(in the rows, 128 means zero)
One turn moves every row onto another: examples first, then more rows asked:
mibel: [130 133 117 130 159  97 139 145 145 129 104  91 116 124 119 129 147 136
 133 138 116 125 142 118 150 130 148]
Fetu: [144 113 106 140 159 116 112 151 158 129 115 143 112 150 133 105 154 130
 111 119 149 137 111 136 159 132 172]
dovos: [158  99 116 127 148 118 105 132 156 127 146 132 123 144 125 120 134 123
 145 129 148 121 112 102 158 116 138]
sop: [148 115 133 140 128  99 130 153 158 145 133 127 126 153 112 121 126 144
 136 135 113 126 132 134 186 149 147]
divil: [166 134 128 115 161  97 120 131 169 136 171 123 119 145 119 136 132 142
 155 128 126 136 119 126 153 132 145]
risan: [119 123 120 139 162 110 124 125 163 115 123 175 116 145 123 121 142 133
 126 135 132 130 130 111 153 152 145]
tovo: [146 130 137 121 155 125 114 135 190 138 107 155 108 153 120 134 118 153
 122 137 138 136 142 144 148 142 171]
kes: [131 115 116 123 146 114 124 146 190 123 106 139 119 148  92 110 155 147
 145 142 149 116 118 136 144 138 149]
lisum: [147 140 102 114 148 113 100 133 173 106 139 140 125 125 112 106 129 150
 112 129 150 117 126 119 149 138 151]
Tole: [142 131 133 121 146  99 116 144 175 148 129 151 138 129  99 131 129 113
 115 124 101 128 124 126 150 115 132]
numos: [186 132 121 128 158  97 115 163 163 126 119 164 112 144 113 113 147 142
 133 128 125 134 113 134 135 129 148]
tez: [125 128 123  87 168 113 135 152 161 139 117 111 106 151 120 136 123 130
 104 116 127 134 129 131 150 137 150]
zogi: [147 125 112 105 150 130 119 127 178 148 105 111 104 135 124 121 124 137
 144 132 126 149 151 143 136 123 155]
tiraz: [157 151 130 115 172  87 115 141 165 140 123 116 104 136 110 128 152 137
 116 112 102 121 130 128 150 155 150]
Mumel: [164 155 132 116 155 107 126 164 179 139 120 141 100 136 137 123 130 126
 129 109 114 158 123 122 148 124 149]
gerus: [168 118 128 115 154 106 138 141 144 131 114 111 121 164 119 101 130 150
 112 151 145 147 138 124 154 148 151]
nune: [155 125 113 103 162 111 133 133 155 124 127 117 130 142 119 154 148 121
 121 141 111 130 113 134 168 148 128]
ked: [166 131 119 115 163 107 126 112 160 151 107 133 111 138 113 124 131 137
  94 125 131 133 133 108 126 115 154]
novi: [141 131 122 135 156 111 125 140 156 151 129 118 127 154 148 124 150 132
 137 154 132 146 145 119 138 146 116]
niv: [119 121 133 135 133 116 113 136 172 120 131 128 129 148 139 101 146 144
 114 137 132 140 156 115 138 127 144]

tez goes to tiraz
niv goes to tovo
Now find these:
sop goes to gerus
Fetu goes to lisum
Mumel goes to divil

